A single turn carries every row of the set below to another of its rows. Some are shown first; where does it send the rows asked next?
pifuz: |  -9 |   2 |  13 |  -1 |  25 | -10 |  -4 | -25 |  -2 |   1 | -16 |   0 | -14 |  11 |
tadaz: |  14 | -15 |  18 |  11 |   6 |   4 |   8 |  -1 |  14 |  -2 |   1 | -26 |  -1 | -13 |
Vuk: |  16 | -25 |  15 |  12 |   3 |   4 |   3 |  -2 |  14 |  -4 |  -2 | -22 |  -7 | -10 |
dulam: | -12 |   6 |   3 |   5 |  24 |   1 |   2 | -24 |  -4 |   2 | -14 |  -5 | -10 |  11 |
Mutom: |  20 |  -2 |   4 |  11 |  10 |   5 |   2 |   6 |  14 | -21 |  -4 |  10 | -19 |  19 |
begod: |  11 |  -6 |   6 |   0 |  12 | -12 |  -7 | -15 |  25 |  13 |  21 | -16 | -10 |   0 |
kozod: |  -5 |  13 | -20 | -16 |   5 |  -8 |   0 |   1 |   2 |   3 |   3 |  30 |  -5 |  16 |
dubip: | -10 |   2 |  13 |   6 |  25 |  -4 |   4 | -28 |  -4 |  -1 | -14 |   0 |  -8 |  10 |
papab: |   6 | -16 |   3 |  -1 |  13 | -14 |  -8 | -19 |  23 |  13 |  13 | -15 | -13 |   0 |
mivat: |  15 |  -2 |   8 |  11 |   9 |   3 |   0 |  -1 |  20 | -26 |  -1 |  14 | -15 |  17 |
vaf: |  -1 |  -1 |  -1 |   0 | -11 |   7 |   8 |   8 | -22 |  -2 | -27 |  16 |   3 |  -4 |
zol: |  10 |  -5 |  -2 | -26 |  -8 |   1 | -13 |  17 |   5 |  -5 |  15 |  27 |  12 | -15 |
finiz: |  -5 |  -2 |  10 | -24 |   1 |  -4 |  -3 |   4 | -16 |  10 |  -2 |   8 |  24 | -24 |
gufan: |  -2 |   8 | -20 | -14 |  -9 | -11 |  -8 |   0 |   2 |   6 |   0 |  31 |  -9 |  13 |
Nire: |  -5 |  -4 |   7 | -26 |   4 |   0 |  -6 |   1 | -20 |  11 |   0 |  14 |  19 | -24 |
lilu: |  13 |  -6 |  11 |   8 |   7 |   3 |  -4 |   4 |  18 | -28 | -10 |   9 | -19 |  13 |
Ruv: | -10 |  -1 |   9 | -24 |   8 |   1 |  -1 |  -4 | -17 |  14 |  -2 |   9 |  19 | -23 |
tobev: |  13 |  -1 |   0 | -23 | -10 |  -4 | -18 |  16 |   7 |  -2 |  18 |  23 |  14 | -12 |
Sipu: |   8 | -12 |   7 |  -3 |  12 | -20 |  -8 | -17 |  21 |  16 |  13 | -16 |  -7 |   0 |
Disa: |   4 |   6 |   0 |   3 |  -4 |  17 |   4 |   7 | -24 |  -6 | -21 |  17 |   4 |  -1 |
Sobel: |   3 |   1 |   0 |   6 | -11 |  12 |  11 |   6 | -20 |  -6 | -20 |  20 |   7 |  -2 |
pap: |  12 |   4 |   0 | -21 | -10 |   5 |  -9 |  20 |   7 |  -5 |  18 |  20 |  15 | -17 |
fose: |  16 | -21 |  16 |  14 |  -1 |  11 |   4 |   0 |  11 |  -4 |  -4 | -21 |  -3 | -13 |
mito: |  -3 |   6 |   7 | -24 |   5 |  -3 |  -2 |   2 | -17 |  16 |   7 |  10 |  20 | -22 |
gof: |   6 | -11 |   1 |  -5 |  14 | -17 |  -4 | -18 |  24 |  17 |  17 |  -9 | -12 |   3 |
zule: |  16 | -20 |  16 |  11 |  -2 |   2 |  -1 |   1 |  18 |  -6 |  -1 | -24 |   0 | -11 |
Fel: |  -5 |  11 | -19 | -11 |  -3 | -11 |   0 |  -7 |   1 |   8 |   4 |  33 |  -3 |  14 |
gid: |  16 |  -3 |   1 | -21 |  -8 |   4 | -13 |  18 |  10 |  -6 |  18 |  28 |   8 | -11 |

begod turns into pap
dulam turns into kozod
zol turns into Vuk
Now these:
Sobel turns into dubip
gof turns into gid
vaf turns into pifuz
tobev turns into zule

A single turn carries every row of the set below to another of its rows. Some are shown first; where does it send the rows asked next?
salok: |   4 | -30 |   3 |  25 | -34 |  16 | -18 |  -5 |  -7 |   2 |  16 |  12 | -23 | -13 |   7 | -13 |  11 | -29 |   6 |   8 |  20 |  35 |  12 |
Ridem: | -11 | -23 |  -9 |  15 | -39 |  32 | -11 |   3 |  -1 |  -8 | -12 |  13 |  -8 |  11 |  15 |  -2 |  -4 | -24 |  -7 |   0 | -21 | -23 |   6 |
val: | -10 |  -8 |  27 |   5 |   6 |  12 |  28 |   0 | -11 |  -5 |  14 |  39 |  -1 |  10 |  -5 |   3 |   7 | -24 |   9 |   6 |   1 |   7 |  11 |
nis: |   1 | -19 |  24 |  12 |   9 |  14 | -15 |  -7 | -13 |  11 |  12 |   7 | -27 |  -4 |   5 |  -1 |  10 | -45 | -19 |   5 |   9 |  11 |   8 |
rozo: |   5 | -25 |  -1 |  28 |  -5 |   3 |  -8 | -22 |  -8 |  -3 |  16 |   4 | -15 |   8 |  -3 |  27 |   1 | -17 |   9 |   5 |  27 |  13 | -12 |
mor: |   2 | -38 |   0 |  15 | -13 |  16 |  -5 | -13 | -27 | -14 |   8 |  11 |  -2 |   0 |  21 |  28 |   9 |  -7 |  -6 |  13 | -16 | -20 |  20 |
Pezab: |   9 | -23 | -22 |   3 | -38 |   0 |   6 |   4 |  -3 |   8 |  25 |  30 | -28 |  20 |  24 |   4 |  10 |   3 |   4 |  -7 |   3 |  23 |  11 |
gadan: |  -3 | -19 | -25 |  11 | -12 |  18 |  12 |  -3 | -37 | -22 |  10 |  29 | -24 |   5 | -12 |  15 |  22 |  -2 |   4 |  12 |  -9 |  21 |   6 |
Bisu: | -21 | -31 | -23 |  12 |  -6 |  46 |   4 |  -7 |  -6 |   3 |   9 |  31 |  -8 |  10 |  -6 |   4 |   5 | -44 |  -9 |  20 |   2 |  -2 |  10 |
kepez: |   6 |  -9 |  15 |  12 |  -7 |   0 |   6 |   0 |   8 | -13 |  24 |  -1 | -29 |  20 |  -6 |  14 |  32 | -12 |  -9 |  12 |   5 |  12 |   2 |
vafog: |  -9 |  -7 |  17 |   7 | -12 |   6 |  10 |   3 | -22 |   0 |  25 |  31 |  -1 |   8 |  18 |  24 |  23 |  -6 |  -4 |  20 |  -1 |   4 |  36 |
Teg: | -12 |  -6 |   8 | -12 | -11 |   6 |  19 |  10 | -10 |  -1 |  28 |  40 | -20 |   8 |   7 |  -9 |   3 |  -5 |   7 |  14 |  -4 |  21 |  28 |
Nezoz: |   2 | -21 | -13 |  14 | -34 |  -4 | -12 | -24 |  -4 | -20 |  11 |  10 | -15 |   6 |   5 |  19 |   3 | -20 |  28 |  -4 |   3 |  -1 |  -5 |
dis: |  -6 | -17 |   6 |   8 |  -6 |  12 | -14 |  -7 |  -7 |  26 |  -3 |  25 | -26 |  -8 | -24 |  -8 |  -5 | -28 | -10 |  -5 |   4 |  -6 |  12 |
Teme: |   1 | -28 |   5 |  33 |   0 |  12 |  -2 | -22 | -16 |  -4 |  16 |  10 | -18 |   5 |  -4 |  31 |   6 | -21 |   8 |   8 |  26 |  15 |  -6 |
kob: |   6 | -25 | -21 |   7 | -38 |   4 |  10 |  12 |  -3 |  15 |  23 |  30 | -24 |  16 |  29 |   5 |   7 |  -1 |  -1 | -15 |   7 |  13 |  14 |
Rurab: | -14 | -24 | -24 |  12 | -32 |  16 | -11 |   0 | -12 | -25 |   3 |  18 |  -8 |  -8 | -15 |  -2 |   4 | -18 |  -5 |  11 |  -8 |  39 |  12 |
nuvak: |  -3 | -43 | -16 |   8 | -26 |  40 |   8 |   9 | -16 |  17 |  15 |  36 | -29 |  17 |  14 |   6 |  10 | -13 |  -2 |   8 |  23 |  15 |   7 |
veref: |  -7 |  -8 |   5 | -13 | -15 |   0 |   8 |  15 |  -2 |  -3 |  31 |  41 | -22 |   8 |   9 | -10 |   6 | -11 |   0 |  14 |  -6 |  28 |  27 |
Kubo: | -12 |   0 |   9 |   3 | -29 |   6 |   4 |  -3 | -18 |  -6 |  23 |  22 | -16 |  36 |  23 |  -7 | -22 | -10 | -15 |  -5 |  -9 |   5 |  13 |
rin: | -28 | -18 | -18 |  19 | -20 |  24 |   0 | -12 | -22 | -38 |   4 |  28 |  -5 |   9 | -14 |   4 |  13 | -14 |  -3 |   5 | -17 |  -3 |   7 |
Mumi: |  -7 | -29 |  16 |  15 | -22 |  -6 |  10 | -22 | -13 | -14 |  21 |   8 |  -8 |  20 |   8 |  18 | -17 | -25 |  -4 | -11 |   8 |  -5 |  -7 |
Tosip: | -12 | -17 | -11 |  -1 | -22 |   4 |  -2 |  13 |  -7 |   6 |  -9 |  48 | -22 |   3 | -10 |   7 |  -2 |  -9 |  12 | -21 |  -5 |  14 |   8 |
Namo: | -11 | -21 |   3 |  18 | -25 |  32 | -19 |  14 |  12 |   3 |  18 |  18 | -13 |  20 |  38 |   7 |   3 | -29 |  -6 |  13 | -13 |   8 |  27 |
mezer: |  -6 | -24 |  -2 |  15 | -35 |  39 | -16 |   8 |   0 |  -8 |  -6 |  13 | -11 |  10 |  17 |   3 |   0 | -26 | -10 |   8 | -29 | -15 |   8 |
rus: |  -6 | -19 |   7 |   7 |   0 |  16 | -10 |   1 |   2 |  -2 |  11 |  16 | -20 |   3 |  -8 | -24 |   2 | -30 | -39 |   7 | -14 |  12 |   6 |
Kofo: |  -1 | -22 |  22 |  21 |   6 |  20 | -16 |  -1 | -16 |  18 |  15 |   2 | -25 |   0 |   8 |   9 |  10 | -41 | -18 |   9 |  10 |   7 |   9 |
dof: |  -8 | -27 | -12 |  17 | -34 |  18 |  -9 |   1 | -19 |  21 |  15 |  12 | -28 |   2 |  25 |   8 |  -4 |  -2 | -12 | -13 |  24 |  -7 |   5 |
kof: |   9 | -14 |   0 |  10 | -25 |  15 | -15 |   1 |   9 | -24 |   5 |   5 | -29 |  37 |  15 |   2 |  17 | -24 |  -4 |   7 | -22 |  -3 |  21 |
lepov: | -26 | -17 | -10 |  10 | -19 |  26 |   4 | -10 | -19 | -37 |   1 |  27 |   0 |   6 | -16 |  -1 |   3 | -14 |  -8 |  -1 | -18 |  -9 |   9 |

kepez turns into Tosip
rozo turns into kob
Teme turns into Pezab
Now these:
dof turns into Namo
vafog turns into Rurab

A single turn carries every row of the set below to another of its rows. Some are shown first; where does it send the rows asked next?
ture: |  17 |   2 |  -3 | -20 | -20 | -22 |   3 |   9 |   9 | -27 |   8 |   4 | -17 | -14 |  13 |  -9 |  -8 | -10 | -23 | -12 |  -3 |   2 |   7 |  10 |
kat: | -16 |   6 |  13 |   9 |  16 |   3 |  -7 | -13 | -25 |  -6 |  21 | -10 |  14 |  20 | -11 |   9 |  19 |   6 |  -5 |  -4 | -14 |   2 |  19 | -21 |
peb: |  26 |  -3 |   2 | -17 | -16 |  -6 |  13 |  -3 |   8 | -23 |  -5 |   5 | -17 | -24 |   8 |   4 |   7 | -12 | -19 |  -9 |   0 |  -3 |  -4 |  16 |
lomiz: |  -8 |   7 |  10 |  11 |  18 |   1 |  -1 | -13 | -30 |  -8 |  17 | -19 |  13 |  11 |  -8 |  16 |  19 |  11 |  -7 |  -1 | -18 |   2 |  11 | -15 |
bol: |  -9 |   6 |  13 |  11 |  18 |   5 |  -1 | -15 | -29 |  -7 |  15 | -15 |  13 |  12 | -10 |  16 |  22 |  10 |  -7 |  -1 | -16 |   0 |  12 | -16 |
buk: | -14 |   5 |  13 |   9 |  17 |   6 |  -5 | -15 | -25 |  -5 |  18 | -10 |  13 |  18 | -12 |  12 |  23 |   7 |  -4 |  -4 | -12 |   1 |  17 | -20 |
Dute: | -16 |   8 |  10 |   9 |  16 |  -1 |  -9 | -10 | -26 |  -7 |  23 | -13 |  14 |  20 |  -8 |   8 |  16 |   7 |  -5 |  -5 | -16 |   3 |  19 | -20 |
melus: | -15 |   8 |  12 |  10 |  16 |  -2 |  -7 |  -9 | -27 |  -8 |  21 | -14 |  14 |  18 |  -8 |   8 |  14 |  11 |  -8 |  -2 | -17 |   2 |  19 | -20 |
kufu: |   9 |   0 |   2 | -21 | -22 | -19 |  -1 |  11 |  14 | -24 |   9 |  11 | -17 |  -7 |  10 | -16 |  -8 | -11 | -23 | -13 |   0 |   1 |  18 |   5 |
zubap: | -13 |   9 |   9 |  10 |  17 |  -4 |  -5 |  -9 | -29 |  -9 |  21 | -17 |  14 |  16 |  -7 |  10 |  13 |  12 |  -8 |  -2 | -19 |   3 |  15 | -18 |
Raf: |  16 |  10 |  29 |  -8 |   6 |  20 |   2 |   1 |  39 | -12 |   7 |   6 | -12 |  -3 |  -4 |   0 | -11 |   7 | -17 | -21 |  19 |  -6 |  20 |   9 |
Vif: |  21 |  -8 |   3 |   4 |  -1 |   6 |  25 | -15 |  21 |   6 |  -3 |   1 | -12 | -24 |  -1 |  -2 |   0 | -14 |   6 | -20 |  14 |  19 |   6 |   8 |
givu: |  23 |   8 |  27 |  -5 |   9 |  23 |   8 |  -4 |  36 | -12 |   3 |   2 | -11 | -10 |  -4 |   8 |  -5 |   7 | -16 | -19 |  17 |  -7 |  11 |  14 |
mudi: | -11 |   5 |  13 |  10 |  17 |   7 |  -3 | -17 | -27 |  -5 |  16 | -12 |  14 |  15 | -11 |  15 |  24 |   6 |  -4 |  -3 | -13 |   1 |  13 | -18 |
Megeg: |  14 |  -9 |   7 |   3 |  -3 |   9 |  21 | -13 |  26 |   9 |  -1 |   8 | -13 | -16 |  -5 |  -9 |  -2 | -14 |   6 | -22 |  17 |  18 |  17 |   1 |
donid: |  29 |  15 |  15 |  -5 |  12 |   7 |  10 |   1 |  26 | -21 |   8 | -14 |  -8 | -19 |   6 |  13 | -14 |   9 | -19 | -19 |   8 |  -4 |  -2 |  22 |
favev: |  11 |  13 |  25 |  -9 |   4 |  11 |  -2 |   7 |  38 | -13 |  14 |   3 | -12 |   1 |  -1 |  -6 | -19 |   7 | -19 | -23 |  15 |  -5 |  24 |   6 |
kuzi: |  17 |  -9 |  13 | -17 | -19 |   7 |   9 |  -5 |  17 | -16 |  -8 |  20 | -20 | -13 |  -1 |  -4 |  12 | -13 | -18 | -10 |   9 |  -5 |  11 |   6 |
zok: |  24 |  -4 |  -4 |   4 |   1 |  -4 |  25 | -12 |  17 |   1 |   1 |  -8 | -11 | -27 |   3 |   0 |  -6 | -12 |   4 | -20 |   9 |  21 |   0 |  12 |
Digo: |  -9 |   6 |  11 |  10 |  19 |   4 |  -2 | -16 | -28 |  -6 |  17 | -15 |  14 |  13 |  -9 |  16 |  23 |   7 |  -4 |  -3 | -15 |   2 |  10 | -16 |
gog: |  28 |  11 |  22 |  -5 |  12 |  17 |  11 |  -4 |  30 | -16 |   3 |  -6 | -10 | -16 |   0 |  13 |  -6 |   8 | -17 | -19 |  13 |  -6 |   2 |  19 |
diged: |  12 |  17 |  19 |  -9 |   5 |   0 |  -4 |  12 |  35 | -19 |  20 |  -4 | -10 |   0 |   4 |  -7 | -26 |   9 | -21 | -23 |  10 |  -2 |  21 |   9 |
lak: |  23 |   1 |  -3 | -18 | -16 | -17 |   9 |   4 |   7 | -27 |   2 |   1 | -16 | -21 |  12 |  -1 |  -1 | -11 | -22 | -10 |  -3 |   1 |  -1 |  15 |
Pofar: |   8 |   1 |  -5 |   0 |  -6 | -18 |  11 |   3 |  22 |   0 |  16 |  -4 | -11 | -11 |   6 | -20 | -23 | -12 |   1 | -24 |   7 |  25 |  20 |   1 |
lalus: | -11 |   5 |  15 |  10 |  17 |   8 |  -2 | -15 | -27 |  -5 |  14 | -12 |  13 |  14 | -11 |  13 |  22 |  10 |  -6 |  -1 | -15 |   0 |  15 | -18 |
Lolu: |  15 |   3 | -10 |   1 |  -3 | -21 |  15 |   1 |  17 |  -4 |  14 | -11 | -10 | -18 |   9 | -13 | -21 | -12 |   0 | -23 |   4 |  25 |  10 |   7 |
rur: | -14 |   9 |   8 |   9 |  16 |  -4 |  -7 | -10 | -28 |  -9 |  24 | -17 |  15 |  17 |  -7 |   9 |  15 |   7 |  -6 |  -4 | -17 |   4 |  14 | -18 |
Voz: |  17 |  20 |  13 |  -8 |   7 |  -6 |  -1 |  12 |  30 | -23 |  20 | -12 |  -9 |  -7 |   9 |  -1 | -27 |  10 | -21 | -22 |   6 |   0 |  12 |  14 |
mimol: |   8 |  -3 |   8 | -21 | -23 |  -9 |   0 |   7 |  18 | -20 |   5 |  19 | -20 |  -4 |   4 | -17 |  -3 | -12 | -21 | -13 |   5 |  -1 |  23 |   1 |
Pani: | -15 |   6 |  14 |  10 |  15 |   3 |  -6 | -10 | -26 |  -6 |  20 | -12 |  12 |  19 | -11 |   7 |  16 |  10 |  -7 |  -3 | -15 |   1 |  20 | -21 |
pamis: |  23 |  -8 |   8 | -17 | -17 |   3 |  13 |  -7 |  12 | -19 |  -9 |  13 | -19 | -20 |   3 |   2 |  13 | -12 | -18 |  -9 |   5 |  -4 |   2 |  12 |
zutot: |  22 |   0 |  -9 |   3 |   0 | -15 |  21 |  -6 |  15 |  -3 |   8 | -13 | -10 | -26 |   8 |  -4 | -14 | -11 |   3 | -21 |   5 |  24 |   2 |  11 |
rog: |  -9 |   8 |   8 |  11 |  18 |   0 |  -3 | -14 | -30 |  -9 |  19 | -18 |  15 |  12 |  -7 |  16 |  20 |   8 |  -5 |  -4 | -17 |   3 |   9 | -14 |
vubar: |  11 |  -7 |  12 | -19 | -22 |   2 |   3 |   1 |  19 | -16 |  -2 |  23 | -21 |  -6 |   0 | -12 |   6 | -13 | -19 | -12 |   9 |  -3 |  20 |   1 |
Bez: | -14 |   5 |  16 |  10 |  16 |   6 |  -5 | -13 | -26 |  -5 |  17 | -10 |  13 |  17 | -12 |  11 |  20 |  10 |  -7 |  -2 | -14 |   0 |  19 | -20 |
magil: | -11 |   9 |   7 |   9 |  18 |  -3 |  -5 | -11 | -30 | -10 |  21 | -19 |  15 |  14 |  -5 |  13 |  17 |   8 |  -6 |  -4 | -19 |   3 |  11 | -16 |
nit: |   8 |  -7 |   7 |   1 |  -6 |   2 |  14 |  -6 |  28 |   9 |   6 |   9 | -14 |  -9 |  -4 | -17 |  -9 | -14 |   5 | -24 |  16 |  20 |  25 |  -3 |
Funog: |  24 |  18 |  12 |  -7 |  11 |  -3 |   5 |   8 |  26 | -23 |  15 | -17 |  -8 | -15 |   9 |   6 | -23 |  10 | -21 | -20 |   5 |  -1 |   3 |  20 |
Non: |   5 |  -2 |   2 |   0 |  -8 |  -8 |  10 |   0 |  26 |   5 |  13 |   5 | -12 |  -7 |   1 | -22 | -18 | -13 |   3 | -25 |  12 |  23 |  26 |  -3 |
Viso: | -10 |   9 |   9 |  11 |  18 |  -3 |  -3 | -11 | -30 |  -9 |  20 | -19 |  14 |  12 |  -6 |  13 |  15 |  11 |  -8 |  -1 | -20 |   2 |  12 | -16 |

Funog turns into favev
Lolu turns into nit
Viso turns into Pani
Now these:
vubar turns into peb
buk turns into rog

